One vector is turned by the same rotation once a tick. Each row is the vector after some number of ticks, and that number follows the row.
The counts run from 0 to 107.
[109 104 148 145 103 105 136 133 133 169 128 107  91 117 143 150  82 155
 128 123  92 139 179  97 121 118 150  98 118 147 124 123 116 177  98 113
  90 135 133  91 151  66 146 151 113 134 158 158  75 152 122 115]	104
[114  87 116 108 112 129 148 127 144 139 154 122  91 119 143 126  79 166
 135 122 124 148 154 123 147  93 128 115 113 172 130 124 138 132  81 126
  91 151 108  99 135  59 140 118  87 143 169 141  73 167 167 108]	71
[127 121 133 111 109 111 117  97 144 144 142 108  97 101 143 157  84 174
 173 143  97 134 127 104 140 110 175 136 131 153 137  92 120 150  88 108
  97 137 116 106 137  57 125 133 111 109 155 178  81 172 145 125]	17
[106  89 146 121 111 104 153 122 141 132 157 128  94 103 176 147 126 156
 129 135 130 125 128 148 144  91 125 160 122 126 131 110 127 151 106 117
  88 186 122  65 130  87 116 127  72 126 150 156  79 144 142 128]	48
[ 98  93 119 115 106 123 141 131 142 129 157 109  98 119 166 117  88 148
 130 124 129 137 143 128 138  80 120 126 118 173 136 145 139 157  91 122
  86 184 114  67 124  73 138 120  78 152 165 148  90 164 170 119]	73
[118 100 130  97 113 114 138 115 149 128 156 114  91 109 167 134 101 168
 152 141 121 126 114 133 150  81 131 153 124 144 132 111 135 139  96 114
  89 188 109  73 128  64 118 116  73 122 159 154  84 172 176 125]	46
[113 102 146 111 103 106 146 109 137 127 149 133 100  96 176 139 116 159
 140 132 118 125 123 145 141  90 130 171 132 129 131 102 119 160 108 104
  89 195 116  64 136  81 119 127  76 119 139 167  93 146 142 120]	39
[110  94 132 124 100 114 141 128 147 161 156 120  94 111 130 149  91 186
 138 130 113 149 158 107 160  98 132 140 117 159 124 120 128 120  89 130
  88 150  98 101 144  71 143 126  93 135 170 130  73 169 141 112]	61
[102 102 161 149 105 103 161 127 143 157 129 111  89 125 150 154  84 157
 112 122 111 129 178 118 120  98 136 101 127 147 134 131 121 182  87 101
  95 158 114  76 145  75 148 146  97 132 166 156  75 128 107 112]	94
[130 109 127 111  98 113 112 110 146 138 145 111  99 108 145 160  85 184
 170 135 104 144 126 114 152 118 169 152 130 146 132  91 121 128  86 116
  98 142 117 105 129  50 126 128 103 112 152 159  79 182 151 125]	26
[122 113 140 107 106 104 132  98 140 119 137 115 104  96 177 137 100 143
 158 143 118 118 119 134 134  99 148 154 130 143 132  95 121 167  93  96
  93 176 135  74 120  73 121 123 100 108 134 176  95 155 161 136]	20
[121  98 130 114 111 113 137 118 149 161 161 124  89 125 140 152 100 191
 135 127 110 150 140 106 166 102 149 146 114 154 114 100 124 126  82 136
  95 152  94 103 148  65 130 127  89 115 173 139  75 168 142 106]	52
[116  96 154 127  92  97 150 118 146 157 137 126  92 112 161 165 114 175
 142 139  96 142 133 108 162 124 166 163 135 137 120  84 107 140  90 113
  88 148 113  96 144  67 121 138  97 104 144 162  68 149 128 113]	33
[116  94 164 133 100 102 152 126 142 131 153 132  91 110 172 161 121 167
 131 138 116 119 120 138 149 105 136 158 132 121 118 100 109 161 100  98
  84 181 107  74 146  76 116 139  84 121 152 162  80 147 139 110]	40
[ 97  92 140 126 110 108 163 118 136 136 154 127  87 102 179 142 119 156
 120 124 124 130 141 143 153  77 121 156 131 130 124 115 122 170 106 112
  84 194 109  67 135  76 120 121  69 126 160 144  82 149 147 117]	57
[117 111 165 137  96  98 146 104 146 140 128 120  94 105 168 168 101 161
 147 130 102 125 134 117 132 121 169 144 136 126 135  94 119 171 102  96
  90 159 130  77 132  71 120 149 105 102 136 172  68 132 102 124]	14
[122  93 156 129 114 105 144 116 154 156 148 119  89 115 147 168 110 190
 141 134 111 146 143 114 173 119 159 158 123 138 125  95 110 129  80 117
  85 149 109  94 154  68 120 133  92 116 158 144  62 155 123 117]	42
[124 111 124  95 114 115 129 101 137 128 135 111  99  92 172 146  86 141
 155 143 110 117 116 130 122  93 142 139 126 149 140 102 121 185 101  91
  89 175 137  71 109  58 123 129 106 116 145 187 100 163 157 138]	11
[107 107 104 105 113 131 133 110 143 138 133 106  95 107 153 119  59 145
 146 124 113 137 153 122 107  93 131 100 123 167 142 135 129 177  91 113
  92 167 137  84 119  60 137 130  99 138 155 160  96 168 163 122]	99
[109  98 111 107 112 131 136 126 149 149 155 114  92 124 143 123  73 168
 142 122 111 146 156 111 132  97 134 109 110 166 128 139 131 144  85 130
  85 152 112  99 137  61 151 127 108 142 172 147  80 171 168 107]	80
[ 97  90 150 128 109 107 144 131 138 158 155 126  89 131 130 156  95 189
 119 124 113 148 150 109 152 105 138 132 121 155 120 130 126 129  78 119
  83 150  98 101 156  73 141 132  90 140 164 141  70 152 130 107]	69
[127 110 128  99 104 124 116  90 145 128 154 106  99  97 150 150  92 178
 174 137 103 125 117 120 145 108 163 146 126 153 127  97 123 138  96 116
  92 163 122  87 125  59 112 126 100 118 154 160  86 187 172 129]	27
[110  88 132 103 113 103 161 128 146 124 155 133  90 104 166 133 107 161
 122 131 128 139 122 146 143  89 119 149 128 143 133 118 131 158  97 115
  93 190 110  67 126  79 127 112  78 121 160 158  94 139 159 123]	56
[127  96 129 104 103 117 123 105 146 143 148 112  92 115 144 154  93 182
 161 143 104 134 124 115 158 118 155 159 122 148 131  93 117 122  87 117
 102 142 107 107 137  57 134 124 102 116 162 151  78 181 154 117]	35
[114 116 131  93 112 129 119  96 132 128 129  90  98 101 158 136  77 161
 171 124 102 135 131 112 115 104 154 111 138 163 139 103 131 173  88 104
 103 158 138  92 110  51 129 134 114 114 153 185  91 178 160 126]	1
[134 113 124 105 111 121 107  86 139 133 135 110  94  97 155 145  74 167
 168 143  94 124 124 107 132 111 165 123 126 161 143  93 134 155  88 109
  96 140 125  96 120  46 133 132 111 115 144 172  87 177 161 129]	9
[109 108 130 121 113 117 121 131 133 158 136 106  97 126 120 156  67 166
 140 116 100 147 158  97 123 124 154  94 126 160 139 124 126 157  89 113
  93 118 119 107 144  50 149 147 118 129 163 166  80 153 134 110]	105
[114 105 162 128 104  97 143 100 145 135 150 118  96  99 175 162 115 155
 130 136 113 119 126 137 151 108 145 162 133 123 128  89 112 163 102  99
  88 181 123  71 141  68 111 128  89 110 145 166  84 136 126 128]	31
[123 103 138 106 106  98 141 102 137 124 133 117  90  98 184 148 108 140
 154 130 115 120 117 127 126 102 151 149 129 130 138  92 114 179 107  99
  93 182 131  67 122  66 124 132  97 113 139 175  91 156 138 134]	21
[130 100 132 125  98 109 134 115 146 153 149 117  92 113 144 157  99 184
 156 147 106 131 129 106 163 124 165 155 132 148 119  89 120 128  87 113
  97 140 106 111 141  60 121 125 106 112 158 163  73 167 139 121]	34
[118 110 139 106 113 119 132  97 148 118 151 121 100  98 176 141 103 152
 160 141 113 119 112 138 140  93 148 153 128 136 142  96 121 163  99  98
  89 181 123  69 123  74 119 127  86 103 144 171  91 163 163 138]	29
[136 110 129 106 104 121 123 108 143 130 141 105  87 100 161 141  86 166
 168 143  97 130 119 114 138 111 166 139 121 162 130  86 129 140  91 105
  96 143 122 102 126  52 129 138 109 109 151 174  95 182 164 126]	18
[ 91  91 154 140 119 108 156 136 144 148 150 127  88 121 151 153  97 165
 116 117 125 132 172 126 141  92 131 119 118 142 126 131 129 162  97 110
  84 169 108  69 142  67 142 128  83 147 163 154  66 139 115 107]	76
